First come named moves, each a turn or a mirror, each shown by rows before and after it. For each pair of rows after them, which moves, in which order, take the first row to the second? The first pair is done for you.
B (before => after):
[  0  25   5 -16   0  -9  -9  -2   1   6] => [ -7  -2   5 -22  -6   1 -16   4 -12  -4]
[-6 -4  7  9 -8 20 13 -1 -8 -1] => [-2 10  6 12 -5 13 17 -5  0  5]
[  5 -16   0 -16   0 -12 -12   7  -7 -13] => [ 13  13   0  -9   8 -22  -3   1  10  -2]
[ 12  -4  -1 -11  -2 -13 -11  -8  -2  -3] => [ 13   0  -1 -11  -2 -15 -11  -9  -2  -2]
M (before => after):
[-1  4  2  1  0 -3 -9 -4  5  1] => [  1   1   3   0   0  -4 -10   0   2  -1]
[ 10   5   9  12   8 -11   8  11   8   9] => [  8   6   8  14   8 -11  10   8  10  10]
[ -5  18  -8  -3   4  -5 -12 -14  14   4] => [ 10  -5   7 -12   2 -14 -20   8  -8  -2]
[ 13  12   6   8   2 -17  12   5   4   9] => [ 14  12   5   7   1 -17  12   7   3   9]
K (before => after):
[-8 -1  5 12 -1 -5  3  0  2  2] => [-10  -4   2  10  -2  -3  -3  -2   3   1]
[  8   9  -2  -5   1 -11  -6  -2   4   2] => [ 4 11 -3 -4  1 -9 -5 -5  7  1]
[  5 -25  -3 -14  -6  -6 -20   7 -13 -12] => [ 24   6  13   3   7 -12  15  15 -16   4]
V (before => after):
[ -2 -12  -9 -14  -6 -15 -16  -1  -3   6] => [  9  10   1  -3   3 -19   5   3  -4  17]
[-3  8 -7  4  0  2  0 -8 12  5] => [-5  4 -9  3 -1  3 -2 -9 12  3]
[ 10  11  -5  -4 -10 -29 -17   1  15  -9] => [ 12  15  -2  -2  -9 -30 -13   0  15  -6]
[ -1  21 -18   0  -3   7   9  -3  17   9] => [ -9   7 -25  -7  -8   8  -5  -5  18   2]
Z (before => after):
[  4  -4   3  -1  -1   1   2   2 -13   1] => [-4 -5 -6 -3 -4  0 -8 -4 -3  0]
[-16   5 -19  10  -8   3  12 -14  14   7] => [  4  17  -5  13  -1 -11  22  -2   9  14]
[ -5   1   5  -3  11 -11 -24  -8   3  -1] => [  4  -1  19   3  14  -8  -7   4 -17   2]
Now pairs of rows:
(two moves a pair)
[-3 18  8 14  6  7 28  1 -4  6] => [ -4 -21  10  -1  -3   6   1  15 -23 -10]
Z M
[11 10  2 -3 10 -1  6  2 -2 -4] => [  0   2 -10  -9   4   5  -5  -8   5  -8]
V M
[ -4  -5 -21   1   0   8  10  15  -9 -10] => [  9   0 -14   1   3  -4  11  22 -10  -6]
B M
[-20 -20 -24  14  -1  29  12 -11  -1   7] => [-19  -7 -30  14   0  22   7 -18  14   9]
B V
[  3  18  -8  -9  -2 -10 -15  -4  22  -8] => [ 4 26  5  7  5  9 24  2  4  1]
Z M
[  8  -9   8  -3  -2  -3   0   8 -18  -1] => [  1 -12  -3  -9  -7  -6 -14  -1  -6  -6]
B V
[ 8 12  3  6  2 -2 11 -3 -1  7] => [ 12   3   2  -4  -1 -14  -9  -1  -1   2]
V Z
[  7  29  -9  -2  -2 -10  -3 -20  22   1] => [ 26  17  18   3   3  -9  20   9 -14   2]
V Z
[ 10   0   9  -4   9 -16   4   1  -1  -4] => [-11  -6  -4  -2   4   6   9 -13   1  -6]
Z M
[10 -8 10 -1 -2 -4 -2 15 -7 -5] => [ 1 12  2 10  2  6 15  0  4  5]
M Z
[ 21  16   1   1  13 -16  -3   2  21   6] => [-7 -9  1  9 10 29 21  0 -5  0]
Z K
[  7  11   5   0   3 -15  19 -12   0   7] => [ -2 -17  -2 -14  -7 -13  -8 -13  -2  -6]
K K
[ 20   2  20  -1   6 -19   2  25  -8  -1] => [-19  -3 -16  -9  -5   2 -22  -8  21 -11]
M V
[15 29  3 12 10 -5 23  1  4 14] => [ -5  -9 -19 -13  -8  -8 -31  -8  14  -7]
B Z
[  8 -10  15  -2   1  -4   4  11 -15   5] => [-16  -4  -8  -3  -5   9  -5 -12   9   3]
M V
[-11 -30   2  -7  -3  -3 -16   9  -7 -17] => [ -8   0 -10  -4   0 -16 -23  -7  22  -9]
B V
[ 11 -21  -1  -9  -4 -10 -29  10  12  -7] => [ 7 22 -7  7  6 -5  0 -8 33 10]
M V
[ -6   8 -11   4  -1   3   4  -3   9   0] => [-4 -9 -4  0 -3  7  4  9 -9 -5]
Z B
[  2 -14   4  -4   2  -1   0  12 -14  -3] => [ 9  5  9  2  8 -7 12 10 -6  4]
V B
[ -3  -8  -4 -10  -2  -1 -11  -6   9  -1] => [  6  -9   5  -8  -2  -7 -10   4   1   0]
Z V
[ 7 18  6 13  7 -1 17  2  2  6] => [ -6  18 -11   7   1  -1   2 -12  17   2]
Z Z
[  1  21  -3   8   4 -12 -20  -4  13  19] => [-24  -5 -10   8  -4  18 -17  -9   1   9]
Z Z
[-18  17  -7  11   0  11  18 -20  18  10] => [ 4 11 17 14  6  4 33  3 -8 14]
M K
[ -6  13 -18   9  -3   1  -1 -14  23   4] => [-11 -23 -12  -1 -11  11 -12  -1  -1 -10]
B M
[ 9 13 -7  7  0 13 23 -8 19  0] => [ 22 -14  10  -1  -2   9  17  15  -9  -8]
Z M
[ 7 -2  9  6  2 -3 11 -4 -9 -8] => [  3  -5   2  -1  -2  -9  -8 -11   2 -13]
V Z
[ 7  2  3 -2  4 -4  0  7 -3  3] => [-8 -2 -5  0  2  9  0 -1  0  2]
Z M
[  2   7  12  14  12  10  31   9 -17   5] => [-26  -4 -21  -2  -1  13 -10 -19  15  -7]
B Z
[ -6   7 -10 -12  -1  -4 -13   5   2  -2] => [ -4   7  -1  -4   1   9   9  12 -13   2]
V Z
[ -9  11   7   5   4  10  28   3 -14  18] => [ -1  28  -1   0   5 -12  11  -7   9  22]
Z Z
[  9  50  17  17  12 -26  28  -9  23  25] => [-27 -33 -11 -22 -19 -13 -49 -13  18 -14]
V M
[11 10  1  2  7 -8 -2  0  7  6] => [ -3 -12  -6  -4   0   6 -11  -4   2  -5]
K B
[  6 -19   1   2  -3   2   8  22 -17  -3] => [11 18 -5 12  4 -9 17  9  7 11]
Z V
[-7 -7  6 -2  0 14 10 -3 -6 -5] => [  3  -8   8 -13  -1  -9 -11   0   2  -8]
Z M
[  0  28  -9  11   3   3   7 -21  20   4] => [ -3   7 -17  -3  -6  -5 -23 -19  22  -4]
K B
[ -6 -15  -1   9   1  19  17  -1 -11  -8] => [-15 -12 -15   3  -3  15   0 -15   6 -10]
B K
[-27  -9 -14  -2 -15  18  -2 -22  11  -2] => [ 13 -17  23   0  -5  -5  13  18 -26   3]
V M
[-23  -4 -13  -3  -7  10  -8 -18  20  -1] => [ 15  -3  23   1   4 -11  11  19 -15   5]
M K
[ -4  -1  -2  -4  -3  -6 -12   3  14   1] => [ 0  7  0  0  0 -7 -5  3 15  4]
K M
[ 12   2  -4 -13  -3 -15 -19   2   8   0] => [ -4 -18  -9 -12 -10   8 -15   1  -3  -7]
Z Z
[-10 -15  -3  -8   4  13  -7   8 -10 -22] => [  2 -12   9  -5   6   6   0  17 -17 -19]
K V
[ -4 -20   3  -7  -1   9  -7  -2  -1   1] => [13 -1 13  2  8 -2  8  4  0 12]
K B
[-5 -1  1  5  1  8 19 -3 -6  4] => [ 5 11  1  5  3 -6 13 -4  4  7]
Z Z
[  6  19   2  12   9   0  -4 -15  15   4] => [ 13 -10  20   8   6   3  -3   7 -14  -4]
B K
[16 21 -1  7 -9 -7  7  2 -4  4] => [ -7  -4 -16  -1 -19  12  -7  -8  -4  -8]
K B
[-10  15  -5  -6   6  11  23  -7  12  -3] => [ -6 -20   2 -21  -1   7  -1  10  -6 -16]
V M
[ 10   4  16   0   0 -16  -5   1 -16   5] => [ -5   7   7   8  -1   7  16 -10 -15   8]
M Z
[ 6 15 12 17 11 -3 18  3  4  8] => [-18 -16  -8   2  -4   8 -18  -7  11  -9]
V M
[  5  19 -11   8   2 -10  -7  -6  14 -18] => [ 15  12   7  14   6  -3  14  12 -10 -16]
V Z
[ 15  -9   6 -14  -9 -13 -14   3  -3 -10] => [  8 -15   2 -15 -13  -5 -16  -1  -5 -13]
Z Z
[  6 -27  10  -2   3 -10  -4 -12  -8   7] => [  1 -29   5  -3   2  -7  -5 -15  -6   4]
K V
[-10 -10  -7  -6   6  10  -3  -1  -8  -9] => [-12   0  -8  -2   8  14   5  -7  -2  -5]
V K
[ 14  -1  15   0   9 -12   1  16  -5   6] => [ 2  0 11  7  9  8 21  9 -8  9]
Z V
[ 0  3  6  2  6  0 18 12 10  0] => [  2   0   1  -7   2 -12  -3  11  17  -5]
V Z
[ 25 -17  28   1  16 -10   1  38 -27 -15] => [  3  41 -11   8  17 -13  -6 -13  43   0]
Z B
[-21   0 -37 -10  -1  -2 -22 -11  26   6] => [ -8 -30 -19 -19  -6 -10 -33  14  -2  -5]
B M
[  1   7  -7  -3   2 -11 -12 -12  13   3] => [11 15  5  5  8 -8  8 -4  2 10]
B V
[  5 -20  11   0  -1  11   8  15 -27   0] => [-20   3 -20   1  -5  17  -5 -19  16   0]
K Z
[  4 -10  -1  -5  -4  -1  -7   3 -12  -3] => [ 2 11 -9  0 -2 -2 -4 -9  6  4]
B K
[-15  -8   5   6  -1   7   6   2  -7  -1] => [ -4  -8   6  -3  -2 -14 -14   5   0  -2]
Z M
[  0  -1  -6  -1   3  -2 -13  -2  12   4] => [  3 -15   2  -3   3   0 -11   8  -1   0]
Z V
[ 2 26 -8 -1 11 -5 16 -6 15 -3] => [  5   5 -10 -17   2 -18 -16  -1  14 -14]
B Z
[ 19   8   8   1   9 -11  15  17 -11   4] => [ 15  20  -6  -4   7 -21  -2   3  11   4]
V B
[  3   4   0 -10  -6 -10 -15  -4  13  -1] => [ -2   1  -4 -10  -7  -5 -16  -5  13  -1]
B M
[-12  -4 -14   7  -2   7  22  -8   2  -8] => [-15 -15 -18   0  -5   5   8  -9   2 -13]
K M
[-15  -8  -9   5 -12  16  -3 -14   4   3] => [  5  19   0  10  -4  -7   4 -10  12  15]
M B
[ 29  24   6   2  12 -29 -14  15 -10   6] => [10 41  0 19 15  1 22  0 -7 15]
Z B
[12 -1 -2 -3 -5  6 25 -3 -9 -2] => [ 13 -11  -2  -8  -7   4  17   1 -14  -5]
V K
[ -8 -18   0   6   5  19  -1   1  -5  -7] => [11 12  7 13 13  1 13  3  5  7]
K B
[-21 -11   1  -2  -5  17  10   2   1  -2] => [-15 -16  -2 -12  -8   0 -14   4   8  -7]
Z B
[-11   1  -6   1   0  11   1  -8   2  -1] => [-9 -9 -4 -4 -2  7 -8 -3 -3 -5]
V K
[ 34  21  18   1  13 -27   6  14   3  10] => [ -1 -19 -13 -19  -7 -10 -40  -7  17 -14]
M V
[  0  -4  -8  -8  -6 -11  -8   4  -4  -3] => [ -3  -9  -7  -7  -7  -6  -4   6 -10  -3]
Z Z
[  2  11   6  -5   0 -11  15   1  -6  -5] => [-11   4   0  -3  -2   2  18  -5  -7  -7]
Z V
[-22  -8  -6  -6 -17   6   3  -7   3  -3] => [-16  -7   4  -1 -13  10  16   2 -10  -2]
V B
[  1 -14  10 -10  -5   3 -13  13 -17  -4] => [-16  19  -6   1  -1  13   3 -13  12   6]
M V
[13  5  2  7  6 -8  0 12 -5 -2] => [ 10   8  -4   4   5 -11  -9   5   5  -1]
V B
[-13  -2  -6   4  -4  20  12   3  -6  -1] => [-1 22 -4  7  1  2 14 -1  8  9]
K B
[  7 -12  10  -8   6  -4  -6  19 -11 -11] => [ -9 -11  -8 -12   1   1 -21   2   9 -14]
M K
[-14   2 -20  -2  -2  -1  -4 -13   4  -7] => [-4 14 -6  9  4  1 21 -6 -5  1]
V Z
[ 20  22   6   1   9 -15   9   0  11  15] => [ -4  -8 -13 -14  -5  -5 -26 -12  19  -1]
V M
[ -5  -6   4   2   2  10  15  -2 -14   1] => [-12 -13  -4  -5  -3   7  -3  -7  -6  -5]
B V
[  9   5  15   0   4 -11  10   8  -8   3] => [-11 -10  -5  -8  -5   0 -13  -6   5  -6]
M V
[-16 -15 -19  -7 -15   3 -22 -15  18 -14] => [ 18 -24  13  -6  -8 -18 -13  19 -15 -12]
Z B
[-2 16  3  7  5  1  7 -6 13  5] => [  5 -11  12  -4   2  -5  -9  12  -5  -5]
M V
[ 9 28  5  9 13 -7 21 -5 10 14] => [ 17  25  10   8  14 -15  17   2   6  13]
K Z
[ 5 33  3  9  9 -5  3 -4  9 -2] => [-22   5 -10   5  -1  21  -5 -14   3 -13]
B M
[  2 -10  -4  -3 -10   1 -28  18 -18  -8] => [ -7  31 -17  11  -3   9  -3  -4   8   7]
M V
[ -3   5 -14  -4  -2 -11 -12 -16  14  -1] => [-13 -16  -8  -1  -5  14   7  -8  -9  -4]
Z Z
[ -5 -11  -6  -1  -5  15  -4  -1  -7  -6] => [-5  9 -7  6  0 14  8 -8  3  1]
K M
[-24  -3  -4  -2  -3  16   2 -11  10   1] => [ -3  -1   2 -14  -2 -16 -22   1  11  -1]
M Z
[-34 -33 -17 -15 -13  23 -21 -13  -3 -10] => [ 21 -22  20 -18   0 -28 -22  24 -24  -2]
B M
[ -4   6 -11   8 -12  -5   2 -15   4 -15] => [ -5  -3  -6  13 -11   3  15  -8 -11 -16]
Z Z
